In the data rows, 128 means zero.
Some points, one per row:
Array([199., 159., 139., 107., 106., 110., 106.,  81., 153., 127., 154., 154.,  95.,  58., 178., 110., 121., 105., 116., 127., 152., 126., 163.])
Array([187., 171., 110., 105., 125., 128., 103.,  80., 155., 124., 171., 174.,  61.,  55., 161., 127., 141., 125., 115., 128., 137., 140., 130.])
Array([128., 145., 106., 120., 123., 144., 118., 141., 118., 141., 121., 140., 108., 123., 127., 144., 130., 156., 148., 175.,  73.,  94., 115.])
Array([ 29.,  96., 150., 177., 161., 122., 136., 179.,  82., 119.,  95.,  77., 204., 232.,  46., 144., 110., 128., 212., 163.,  97.,  97.,  81.])
Array([169., 151., 111., 113., 115., 154.,  94., 101., 129., 135., 144., 177.,  86.,  80., 153., 118.,  99., 113., 109., 152., 144., 147., 140.])
Array([183., 190., 118., 133.,  84., 108., 113.,  98., 159., 151., 135., 144.,  72.,  87., 148., 138., 119., 108., 110., 132., 106., 132., 156.])
Array([ 82., 102., 129., 124., 183., 151., 122., 134.,  78.,  87., 127.,  99., 185., 178., 115., 153., 150., 164., 125., 103., 114., 118., 108.])
Array([ 32.,  72., 150., 136., 134., 105., 191., 223., 144., 183., 111.,  83., 168., 169.,  52., 117., 125., 162., 145., 121., 102.,  98., 107.])
Array([ 66.,  94., 134., 114., 174., 157., 120., 172.,  51., 109., 104.,  90., 209., 187., 106., 159., 111., 176., 147., 143., 121., 108.,  84.])
Array([117., 132., 108., 122., 151., 133., 127., 122., 113.,  99., 125., 120., 130., 146., 136., 151.,  80.,  87., 151., 154., 130., 152., 123.])
Array([192., 167., 130., 113.,  86., 104., 109., 104., 164., 149., 128., 146.,  85.,  67., 170., 117., 116., 114., 108., 138., 125., 120., 166.])
Array([127., 127., 109., 135., 127., 126., 154., 124., 151., 124., 123., 122., 109., 142., 126., 130., 139., 121., 134., 143., 124., 158.,  97.])
Array([154., 130., 122., 119., 140., 146., 123.,  93., 118.,  98., 136., 139., 126., 124., 157., 130., 109.,  90., 121., 127., 167., 174., 131.])
Array([181., 163., 131.,  93., 118., 136., 108., 105., 117., 134., 146., 132., 118.,  81., 168., 150., 131., 135., 109., 105., 125., 104., 169.])
Array([  0.,   0., 221., 215., 146., 112., 176., 255.,  77., 181.,  76.,  51., 255., 255.,   0.,  87., 167., 221., 157.,  77., 151.,  89.,  55.])
Array([165., 161., 125., 140., 105., 131., 106.,  94., 132., 129., 141., 157.,  96., 107., 143., 130., 125., 120., 118., 141., 131., 155., 118.])
Array([ 27.,  44., 151., 191., 112., 108., 230., 209., 169., 166.,  66.,  46., 200., 253.,  31.,  93., 174., 164., 178., 163.,  50.,  95.,  80.])
Array([ 48.,  56.,  96., 154., 180., 185., 181., 148.,  91.,  70.,  92.,  96., 186., 247.,  99., 140., 152., 133., 142., 152., 129., 195.,  41.])
Array([197., 188., 120., 116.,  94., 141.,  82.,  82., 126., 139., 150., 175.,  73.,  67., 163., 139., 120., 126.,  96., 132., 137., 143., 139.])
Array([169., 139., 116., 100., 129., 141.,  98., 102., 125., 107., 132., 159., 107.,  87., 180., 120., 134., 142.,  78., 115., 154., 148., 141.])
Array([159., 185.,  87., 132., 129., 139.,  82.,  85., 124., 102., 148., 177.,  55., 104., 148., 157., 121., 127.,  81., 117., 121., 176., 124.])
Array([175., 161., 139., 107., 137., 114., 106.,  80., 135., 113., 175., 137., 115.,  76., 157., 127., 144., 119., 133., 106., 133., 107., 150.])
Array([190., 162., 124., 108., 124., 148.,  88.,  78., 116., 117., 156., 168., 100.,  77., 173., 130., 127., 121.,  85., 106., 145., 140., 165.])
Array([198., 156., 119.,  90., 112., 114., 117.,  97., 156., 125., 138., 141.,  93.,  56., 195., 125., 121., 107.,  98., 112., 151., 126., 177.])
Array([167., 130., 158., 139.,  89., 114., 124., 110., 152., 147., 125., 137., 127., 109., 141.,  95., 108., 105., 135., 154., 133., 123., 147.])
Array([159., 138., 100.,  98., 129., 156.,  98., 114., 107., 107., 115., 157., 105., 101., 180., 140., 102., 128., 112., 162., 140., 144., 124.])
Array([188., 178., 108., 108., 107., 115., 122.,  94., 154., 130., 141., 138.,  77.,  76., 173., 146., 158., 133., 103., 110., 130., 139., 131.])
Array([183., 170., 149., 117., 120.,  92., 114.,  88., 159., 138., 165., 128., 104.,  68., 151., 123., 134., 111., 127., 100., 158., 133., 140.])
12 more points follow, each with its number after it:
Array([176., 131., 171., 143.,  91.,  97., 122.,  94., 167., 147., 141., 138., 130.,  88., 143.,  79., 141., 126., 104., 110., 181., 156., 130.]) 0
Array([173., 171., 104.,  88., 111., 127.,  98., 129., 121., 139., 119., 139.,  93.,  73., 177., 160., 107., 137.,  98., 126., 135., 129., 145.]) 1
Array([192., 164., 128., 108., 121., 132.,  78.,  73., 135., 117., 162., 180.,  84.,  61., 171., 117., 112., 118., 104., 140., 160., 154., 137.]) 2
Array([181., 149.,  96.,  83., 118., 136., 127., 121., 132., 117., 114., 131., 102.,  81., 202., 150., 145., 147.,  92., 116., 144., 138., 136.]) 3
Array([  0.,  27., 224., 233., 147., 100., 159., 211., 107., 168.,  93.,  53., 255., 255.,   0.,  72., 141., 170., 174., 106., 136., 117.,  59.]) 4
Array([  0.,  20., 203., 183., 167.,  84., 190., 219., 142., 162., 101.,  38., 255., 240.,   0.,  62., 149., 192., 137.,  77., 166., 156.,  41.]) 5
Array([126., 112., 105., 118., 127., 112., 182., 144., 150., 108.,  88.,  77., 139., 154., 159., 141., 155., 123., 115., 112., 138., 161., 109.]) 6
Array([146., 155., 105.,  97., 127., 126., 114., 130., 121., 122., 118., 126., 104., 104., 164., 157., 109., 125., 129., 144., 122., 127., 128.]) 7
Array([203., 180., 126., 109., 104., 133.,  91.,  77., 138., 130., 158., 170.,  80.,  60., 174., 128., 125., 118., 104., 124., 148., 140., 150.]) 8
Array([196., 172., 117., 107., 112., 142., 101.,  83., 123., 124., 154., 155.,  92.,  70., 180., 141., 138., 125., 114., 130., 136., 127., 142.]) 9
Array([195., 165., 129., 113., 134., 121.,  93.,  58., 145., 104., 179., 164.,  89.,  66., 168., 118., 148., 112., 110., 105., 143., 134., 153.]) 10
Array([121., 120.,  83., 113., 132., 137., 179., 148., 156., 129., 111., 112., 102., 138., 134., 139., 134.,  79., 174., 147.,  97.,  99., 156.]) 11
Which three of these numbered points are nearest to each point below, looking only along the 5 directions in which the first points spread most? Their numbers follow each, nearest first.
Array([ 72.,  76., 132., 173., 101.,  90., 228., 177., 170., 135.,  50.,  31., 181., 235.,  98., 125., 105.,  61., 165., 149.,  64., 113., 174.]) > 11 6 4
Array([141., 116., 109.,  75., 133., 136., 143., 151., 108., 117.,  96.,  98., 149., 115., 185., 149.,  99., 114., 137., 152., 127., 104., 154.]) > 7 11 1
Array([201., 158., 108.,  78., 124., 131., 120.,  93., 137., 111., 141., 136.,  97.,  58., 207., 146., 140., 121., 104., 107., 149., 122., 163.]) > 10 2 8
Array([ 38.,  45., 103., 129., 236., 202., 152., 129.,  70.,  41., 144., 124., 188., 221.,  93., 125., 207., 191., 110., 101.,  93., 125.,  81.]) > 6 5 7
Array([150., 141., 148., 128.,  98., 109., 100., 128., 156., 171., 131., 159., 107.,  87., 120.,  92.,  74., 113., 112., 146., 154., 144., 147.]) > 0 7 1
Array([101., 125., 123., 114., 128., 127., 136., 174.,  86., 126., 104., 107., 140., 138., 141., 174.,  76., 126., 120., 129., 153., 160., 113.]) > 6 7 11
Array([137., 109., 116., 117., 140., 174., 105., 112.,  86.,  93., 117., 152., 141., 137., 159., 126., 106., 126., 130., 175., 119., 127., 130.]) > 7 11 6
Array([ 50.,  47., 148., 193.,  95., 107., 201., 189., 164., 157.,  53.,  77., 186., 236.,  63.,  74., 123., 130.,  99., 132., 142., 197.,  95.]) > 5 4 6
Array([177., 146., 142., 124.,  89., 116., 123., 109., 149., 147., 126., 136., 111.,  92., 158., 113., 144., 135., 105., 123., 147., 140., 134.]) > 0 3 1
Array([  0.,  11., 195., 185., 145., 117., 197., 255.,  87., 168.,  80.,  47., 255., 255.,   0., 106., 140., 179., 175., 118., 100.,  64.,  92.]) > 4 5 6
Array([167., 165., 115.,  94., 120., 104., 124., 122., 145., 131., 126., 115.,  98.,  82., 173., 148., 115., 115., 125., 119., 129., 121., 151.]) > 1 7 9
Array([ 93., 134., 130., 138., 133., 117., 127., 156., 127., 145., 126., 117., 131., 151.,  90., 131., 117., 147., 112., 109., 113., 136., 118.]) > 6 11 7
Array([180., 152., 128., 115., 134., 104.,  99.,  69., 162., 104., 163., 164.,  85.,  66., 168., 105., 117.,  97., 122., 135., 158., 148., 141.]) > 2 10 8
Array([171., 170., 163.,  82., 133.,  92.,  96., 118., 128., 149., 160., 112., 138.,  48., 153., 134.,  84., 112., 143., 101., 176., 103., 160.]) > 1 10 9
Array([189., 162., 126., 106., 139., 131., 108.,  60., 135.,  99., 171., 155.,  99.,  79., 172., 132., 126.,  89., 119., 104., 163., 156., 152.]) > 2 10 8
Now 12 new points, numbered from 0 again:
Array([167., 164., 123., 139., 109., 133., 106.,  91., 132., 125., 137., 150., 100., 110., 141., 135., 131., 118., 119., 135.,  99., 120., 151.]) 0
Array([169., 137., 126., 112., 122., 104., 146., 106., 160., 119., 128., 118., 117.,  97., 169., 117., 131., 100., 123., 120., 143., 134., 154.]) 1
Array([162., 127., 106.,  89., 139., 162., 123., 106., 118., 117., 138., 152., 112.,  91., 170., 132., 144., 139.,  86., 110., 151., 141., 145.]) 2
Array([183., 182.,  82.,  97.,  97., 157.,  98., 120., 111., 134., 115., 160.,  70.,  83., 179., 173., 134., 160.,  95., 148., 109., 129., 120.]) 3
Array([187., 160., 105.,  92., 108., 131., 119., 112., 135., 125., 121., 136.,  95.,  74., 191., 142., 124., 121.,  97., 125., 133., 123., 163.]) 4
Array([102., 159., 134., 162., 143., 141.,  68., 114.,  89., 128., 152., 162., 120., 150.,  77., 144., 123., 143., 145., 131., 123., 131.,  95.]) 5
Array([160., 173., 133., 163., 118.,  72., 116.,  70., 187., 119., 161., 145.,  69., 102., 116., 109., 120.,  81., 126., 117., 142., 179., 126.]) 6
Array([192., 168., 110.,  96., 105., 120., 109., 100., 142., 132., 129., 145.,  86.,  67., 185., 135., 100.,  98.,  78., 102., 159., 153., 187.]) 7
Array([185., 134., 144., 110., 116., 118., 111.,  89., 145., 118., 146., 150., 116.,  81., 170., 101., 125., 118., 121., 134., 158., 136., 135.]) 8
Array([148., 159., 151., 151., 110., 109.,  85., 101., 138., 140., 151., 161., 106., 105., 116., 109., 106., 123., 112., 129., 139., 145., 126.]) 9
Array([144., 149., 133., 128., 150., 119., 112.,  89., 127., 104., 161., 132., 120., 115., 132., 134., 134., 113., 127., 105., 142., 153., 120.]) 10
Array([125., 144., 118., 133., 158., 144., 101.,  97., 101.,  95., 146., 140., 126., 136., 129., 146.,  95.,  90., 130., 127., 136., 156., 131.]) 11
The same question for these:
Array([179., 130.,  95.,  63., 136., 133., 139., 123., 134.,  99., 111., 117., 116.,  79., 219., 145., 160., 150., 103., 123., 147., 121., 135.]) > 2 4 10
Array([178., 132., 156., 123., 123., 119.,  95.,  76., 147., 119., 161., 165., 118.,  80., 153.,  84.,  95.,  85., 103., 120., 162., 138., 183.]) > 8 1 7
Array([188., 157., 124., 104., 108., 129., 103.,  95., 138., 127., 136., 155.,  96.,  73., 177., 126., 123., 122., 116., 141., 137., 125., 148.]) > 4 7 8
Array([128., 113., 120., 134., 141., 161., 121., 113., 101.,  94., 120., 135., 143., 155., 141., 131.,  95.,  92., 130., 156., 120., 140., 149.]) > 11 10 5
Array([205., 165., 145., 110., 121., 118.,  80.,  60., 150., 119., 176., 181.,  85.,  46., 171., 103., 107., 101., 103., 123., 177., 151., 155.]) > 7 8 4
Array([  0.,   0., 195., 200., 180., 130., 191., 241.,  78., 134., 128.,  84., 248., 255.,   0., 107., 151., 181., 187., 118.,  84.,  64.,  72.]) > 5 11 10
Array([  0.,  23., 179., 174., 147.,  82., 223., 255., 141., 178.,  92.,  39., 231., 231.,   5., 102., 164., 186., 204., 120., 120.,  87.,  44.]) > 5 10 11
Array([ 72., 108., 144., 155., 131., 150., 111., 161.,  89., 151., 111., 131., 169., 181.,  66., 121., 121., 149., 124., 120., 115., 102., 140.]) > 5 11 10
Array([ 88., 104., 131., 190., 113., 150., 129., 132., 112., 117.,  97., 132., 150., 215.,  84., 120., 166., 149., 141., 149.,  65.,  99., 121.]) > 5 11 10
Array([163., 145., 136., 104., 139., 147.,  90.,  95., 100., 117., 154., 154., 131.,  92., 157., 127.,  93., 101., 102., 109., 163., 142., 166.]) > 8 10 2
Array([ 59., 116., 113., 123., 163., 147., 128., 183.,  95., 147., 125., 115., 147., 166.,  70., 150., 102., 133., 187., 155., 117., 102.,  88.]) > 5 11 10
Array([123., 140.,  68., 112., 145., 156., 133., 128., 117., 107., 113., 143.,  88., 141., 142., 162., 110., 114., 101., 130., 108., 158., 143.]) > 11 5 10
Array([162., 128., 119., 106., 106., 133., 136., 125., 131., 131., 107., 120., 128., 109., 174., 124., 125., 119.,  87., 111., 132., 125., 177.]) > 9 1 10
Array([162., 141., 131., 129., 128., 138., 115.,  83., 124., 107., 148., 145., 119., 116., 148., 123., 121.,  94., 160., 163., 127., 132., 127.]) > 11 10 0
Array([158., 120., 115.,  95., 147., 138., 145., 105., 128.,  91., 131., 114., 138., 117., 181., 135., 150., 116., 111.,  98., 142., 133., 153.]) > 10 2 9
